In the data rows, the value 128 means zero.
Some points, one per row:
[149 138 134 133 169  76 104  72 156 156 169 110 102 141 156 147  41  96
  94 138  59 121  86 168]
[107 118 160 124 154 165  91 117 112 113  94 103 144 124  70 128 164 151
 126 156 101 177 152 152]
[113 146 120 145 130 128 153 120 136 119 136 139 136 115 116 135 134 113
 117 140 141 159 153 111]
[131 119 146 109 147 129  96 104 125 131 123 115 132 138 121 133 129 148
 124 133  97 144 113 158]
[149 140 130 134 164  75 112  76 154 151 168 114 102 141 154 146  46  97
  96 136  68 119  89 162]
[143 137 111 177 130  91 147 143 152 150 159 118  76 128 134 130  29  55
 123 136 106  58 122 125]
[147 154  97 169 129  68 170 119 164 151 186 140  87 127 164 141  30  54
 103 126 117  77 112 113]
[117 142 121 153 129 131 149 132 136 122 133 131 125 115 112 133 121 104
 122 140 135 138 153 113]
[138 130 118 153 126 112 133 143 138 139 140 119  97 136 126 127  74  88
 131 132 114  84 124 125]
[165 131 100 180 123  67 150 153 164 166 176 117  54 139 162 127   0  32
 126 124  98   4  92 124]
[114 173 127 108 166  90 146  25 151 121 171 155 173 117 153 162 146 145
  66 138 109 249 126 140]
[141 138 113 137 127 100 144 124 143 142 152 134 110 132 157 132  85 102
 117 122 124  99 112 123]
[140 138  99 182 113  98 166 168 148 143 154 130  79 124 135 125  41  51
 134 130 134  46 133 101]
[145 132 109 162 122  99 145 148 145 146 153 123  85 129 143 126  52  72
 130 128 116  59 114 122]
[131 147 110 113 121 105 158 107 138 127 154 155 143 126 165 137 142 136
 113 110 151 148 118 112]
[126 141 102 180 111 113 171 163 147 131 145 133  98 115 121 125  76  62
 132 136 148  78 153  92]
[133 138 111 145 116 113 156 142 138 129 144 139 117 124 140 130 106 102
 127 121 142 104 131 108]
[121 141  95 203  97 130 183 194 140 125 135 130  88 112 100 118  73  46
 147 139 163  56 170  75]
[142 114 126 118 115 126 123 148 122 134 125 126 117 138 146 121 123 134
 140 113 132  90 108 129]
[150 113 126 144 126 109 116 149 136 150 138 110  87 143 136 123  61  94
 138 128 102  54 103 139]
[160  63 158  19  99 168  51 157  78 132  74 121 158 169 174  96 230 254
 180  72 146  94  62 166]
[126 113 154 114 151 136  87 106 129 132 114 106 130 134 112 129 130 148
 127 139  90 143 118 162]
Then 16 other points, each followed by its number:
[136 152  99 193 131  87 172 140 162 143 170 133  80 117 137 137  25  34
 113 143 117  73 136 106] 0
[131 142  89 161  90 115 188 175 138 127 148 153 108 117 150 122 103  83
 137 111 179  74 142  77] 1
[133 169  71 216 107  77 216 160 172 144 182 149  72 108 142 136  12   6
 114 134 151  52 152  71] 2
[151  62 167  32 106 174  44 155  77 129  67 112 154 162 150 100 223 245
 175  89 129 102  74 171] 3
[139 133 114 145 122 108 147 138 139 136 146 131 107 129 142 128  81  97
 128 122 127  91 121 118] 4
[144 156  97 169 134  68 169 115 165 150 184 135  89 126 162 141  28  54
 101 129 112  85 114 114] 5
[ 89 129 157  98 141 187 109 104 103  94  85 129 190 113  77 133 241 194
 127 148 141 244 174 133] 6
[171  43 188  36 135 162   0 146  81 149  68  75 122 182 141  98 162 230
 179  99  71  62  42 212] 7
[ 62 127 182   0 140 231  89  48  65  57  48 169 255 112  95 135 255 255
 116 121 193 255 179 138] 8
[160 113 141 105 150  94  91 101 136 156 146 110 105 154 162 131  72 131
 120 120  73  94  69 170] 9
[167 148  80 185 115  45 178 146 174 170 199 135  51 135 189 134   0  18
 113 114 114   5  90 108] 10
[ 98 176 121 104 146 118 167  49 140 103 152 173 194 104 141 158 201 164
  78 132 153 255 154 114] 11
[126 137 147 105 166 113 100  62 137 131 140 123 149 133 134 147 136 152
  97 139  85 197 110 165] 12
[163 136 118 136 154  56 121  89 162 168 181 119  81 147 178 144  15  81
  99 122  69  75  71 157] 13
[  0 206 123  57 102 250 236  59  83   2  74 247 255  44  70 155 255 255
  86 133 255 255 255  26] 14
[133 136 110 144 115 114 157 142 137 131 143 140 116 126 146 127 104 104
 129 120 147  99 129 104] 15
Which two of these numbered points are nearest to each point below, looking only along the 4 directions in which the first points spread most? Their numbers follow each, nearest first.
[157 108 141 103 147  97  89 104 134 154 144 111 106 152 163 128  79 132
 121 117  80  91  73 168] > 9 13
[169 126  95 166 109  70 152 163 154 163 170 125  59 144 176 121   4  51
 133 110 115   0  87 118] > 10 5
[  0 255  77 255  80 255 255 163 107   0  60 246 255   0   0 155 255 117
  95 227 255 255 255   0] > 14 6
[143 158 100 164 139  65 167 102 165 149 186 135  94 125 164 146  32  58
  96 129 105  99 112 119] > 5 0
[156  83 145 106 111 142  84 174 108 145 101  99  96 154 137 101 116 148
 170 110 113  39  88 154] > 9 4
[174  40 183  33 127 159   0 153  80 153  68  77 115 185 152  96 159 227
 182  92  76  47  35 214] > 7 3
[163 133  95 167 115  70 158 152 159 161 178 128  67 139 173 127   2  45
 125 114 115  12  93 117] > 10 5
[ 27 146 194   0 154 255  95   0  55  27  35 193 255  92  84 152 255 255
  92 128 213 255 209 138] > 8 6
[140 130 117 155 128 108 135 141 141 143 146 119  95 131 133 127  67  84
 130 132 114  77 120 126] > 4 15
[154  53 172   0 101 186  34 150  63 124  55 120 179 172 170  94 255 255
 183  69 149 123  59 175] > 3 7
[150  65 173 182 150 159  32 200 114 158  78  33  32 152  42  97  10  67
 184 171  32   0 116 186] > 9 4
[139 149 114 155 148  79 143  97 158 147 170 126 100 128 145 144  48  77
 100 138  95 114 113 136] > 5 4
[152  67 169  32 117 170  39 143  80 131  72 107 153 166 151 104 215 242
 171  92 120 115  71 176] > 3 7
[167  87 130 113 102 125  91 184 116 152 115 107  89 159 157 104  89 128
 165 100 117  14  78 145] > 9 4
[ 15 230 137  28 165 179 211   0 116  30 130 245 255  57 120 192 255 255
  22 141 232 255 240  84] > 14 11
[ 27 154 187   0 157 254 105   0  59  25  41 196 255  90  80 153 255 255
  88 129 214 255 213 135] > 8 6
[ 59 185 129 112 147 160 184  48 126  71 126 180 236  82  94 160 255 187
  78 152 183 255 213  93] > 11 6
[119 141 114 152 123 126 155 136 136 124 137 135 123 118 121 131 114 101
 124 135 140 127 147 108] > 15 4
[131  74 181  18 131 189  35 113  73 115  61 113 188 157 131 110 255 255
 156 104 124 184  93 181] > 3 8
[ 94  81 201  78 156 226  28 122  74  97  33  84 178 131  33 115 255 232
 158 159  98 217 158 180] > 6 8
[ 12 232 137  33 163 180 212   0 118  28 127 244 255  56 116 192 255 255
  23 141 236 255 245  80] > 14 11
[139 128 121 157 130 111 132 143 140 140 140 112  93 129 128 127  68  85
 132 133 110  75 121 129] > 4 15
